(in the rows, 128 means zero)
One turn sends every row of this set to another row. A few are shown first. Where does it send the rows asked after them?
mutis: [117 144 131  75 125 113 116 111 108 127 154 130 146 100 115 153 153 193
 104 114 141 176 105]
Zud: [120 139 133  73 125 117 111 114 107 127 154 131 144  91 113 146 140 191
 106 113 151 169 105]
nemu: [151 134 135 138 143  92 140 127 133 109 144 140 132 114 143 149 145 149
 131 124 125 132 139]
Daki: [115 154 135  88 136  99 119 103 102 109 158 123 146 100 121 142 154 189
 121 110 137 191 107]
Pef: [117 121 146 100 144  98 121 138 132  99 132 126 135  95 130 140 131 170
 156 102 158 155 140]
kiz: [130 126 130 112 117 105 124 105 107 154 177 140 105 109 158 130 142 161
 138  98 140 128 110]
gez: [149 136 120 134 126  93 135 104 116 148 149 144 107 139 137 154 161 157
 142 110 130 150 113]
Nimi: [159 135 130 135 131  95 127 129 131 101 135 140 136 110 136 146 130 149
 144 129 143 138 135]
tum: [134 144 114 113 108 117 109  98 111 145 149 146 115 114 136 148 130 169
 168 112 152 156 101]
kot: [122 138 138  79 139 111 105 111 108 116 164 128 143  87 121 130 122 191
 111 104 152 166 112]
guva: [118 145 137  81 132 104 110 112  99 106 158 123 144  90 119 130 130 187
 125 107 155 179 106]
Zur: [134 147 116 118 110 107 120  96 102 144 155 146 119 124 133 151 151 165
 167 118 141 164  96]
vor: [111 148 145  88 145  96 128 103 104 118 171 121 136  91 133 136 158 187
 103 102 129 174 117]
saf: [123 150 116 120 121 111 127  94 112 153 155 148 114 127 141 160 157 170
 156 111 126 160 102]
Kazov: [150 108 141 104 138  95 104 127 132 107 145 136 159 119 115 147 141 171
 143 121 152 164 132]
tivu: [145 143 130 139 143  97 139 125 138 108 133 141 131 114 141 158 144 153
 137 124 125 139 139]
Dis: [146 135 133 135 142  98 136 130 138 108 139 139 127 107 147 149 134 151
 131 118 130 127 142]
Dem: [124 141 124 120 123 101 135  97 107 154 171 143 112 126 149 150 166 164
 144 106 122 148 104]
vatid: [148 114 155 110 162  91 126 119 130 130 165 140 142 101 122 148 159 169
 120 120 131 152 148]
Zar: [152 120 145 111 145  89 115 113 134 118 151 135 153 116 121 157 167 172
 133 127 133 174 143]
zagom: [134 139 124 130 130  97 140 107 124 149 145 140  93 126 152 151 154 160
 138  96 128 138 123]
Duv: [122 134 142 107 136  92 119 124 135  98 124 123 138 104 133 154 155 172
 158 111 146 178 144]
duvi: [150 143 127 137 136  99 129 126 136 103 127 141 133 111 136 156 134 153
 147 127 137 144 137]
Mov: [116 125 156 105 160  94 136 133 131 114 145 128 123  82 135 141 144 168
 140 102 143 146 152]
Rona: [112 143 140  73 122 108 122 120  97 120 157 122 135  81 122 134 146 183
 110 109 156 166 108]
ral: [158 135 115 129 116  98 121 108 113 140 138 146 112 134 127 149 139 158
 157 115 150 153 108]
kis: [109 148 137  77 123 103 129 113 100 120 156 121 137  93 125 145 164 186
 108 110 141 177 108]
nebus: [146 101 151 102 156  97 116 134 128 119 160 140 148 103 116 138 134 168
 130 114 150 140 137]
Samu: [110 143 142  75 125 105 128 116 100 124 162 121 132  82 129 137 158 184
 101 107 144 166 112]
pinag: [117 139 144  84 149 106 118 105 111 126 174 128 137  88 131 134 141 192
  95 101 134 164 119]
runok: [121 148 132  84 136 109 106 104 109 112 155 128 151 101 115 144 137 195
 120 111 144 187 106]
lobuv: [119 137 138  73 129 115 115 113 108 133 162 129 138  85 121 142 143 190
  95 110 146 161 112]
Gibev: [120 135 127 115 125 110 130  99 117 159 172 143 104 116 158 146 151 168
 135  97 124 134 112]
dor: [117 149 137  88 145 103 118  98 111 120 164 127 145 102 125 148 155 195
 105 107 126 183 114]
faz: [116 141 135  76 130 112 119 110 110 133 161 128 141  94 122 150 156 192
  94 111 136 169 112]
meve: [159 122 123 124 117 100 118 115 113 144 150 144 103 120 138 133 126 154
 144 106 158 130 114]
fozit: [139 130 126 124 123 102 128 115 122 146 145 138  90 113 151 137 129 158
 141  93 148 125 123]
zaron: [151 135 131 133 134 100 127 130 137 103 133 139 129 104 143 147 124 152
 140 122 141 131 140]
nopip: [139 132 122 110 105 111 109 105 103 144 162 143 112 108 142 132 126 162
 161 109 160 143 102]
Nolag: [144 138 116 125 115 106 119 113 118 137 130 141  99 119 138 144 124 159
 160 104 159 143 114]
tegad: [151 124 128 128 128  95 133 111 118 153 160 142  99 125 147 139 147 155
 129 101 136 127 120]
fevo: [155 129 135 134 137  94 131 131 132 106 144 138 131 107 144 142 131 148
 132 122 138 127 139]
Minik: [154 141 129 139 138  93 136 125 131 104 136 142 136 116 135 155 145 149
 142 131 130 144 134]
lazu: [120 138 151 111 153  89 135 119 135 114 139 125 126  92 138 155 168 171
 143 110 131 170 156]
lebez: [131 129 124 109 112 117 110 105 114 152 165 143 105 103 153 133 123 166
 146  98 150 130 110]
zon: [111 147 135  75 120 106 123 117  97 117 151 123 139  90 119 141 153 185
 116 112 151 177 102]
tud: [138 148 115 131 122 101 131 106 120 140 129 142 101 132 137 158 149 161
 158 107 138 157 114]
gab: [116 139 146  81 141 102 118 112 101 115 171 122 135  81 131 123 134 186
 107  99 148 163 115]

lazu goes to vatid
kiz goes to lebez
faz goes to Samu
And these:
runok goes to Daki
zagom goes to tegad
zaron goes to Nimi

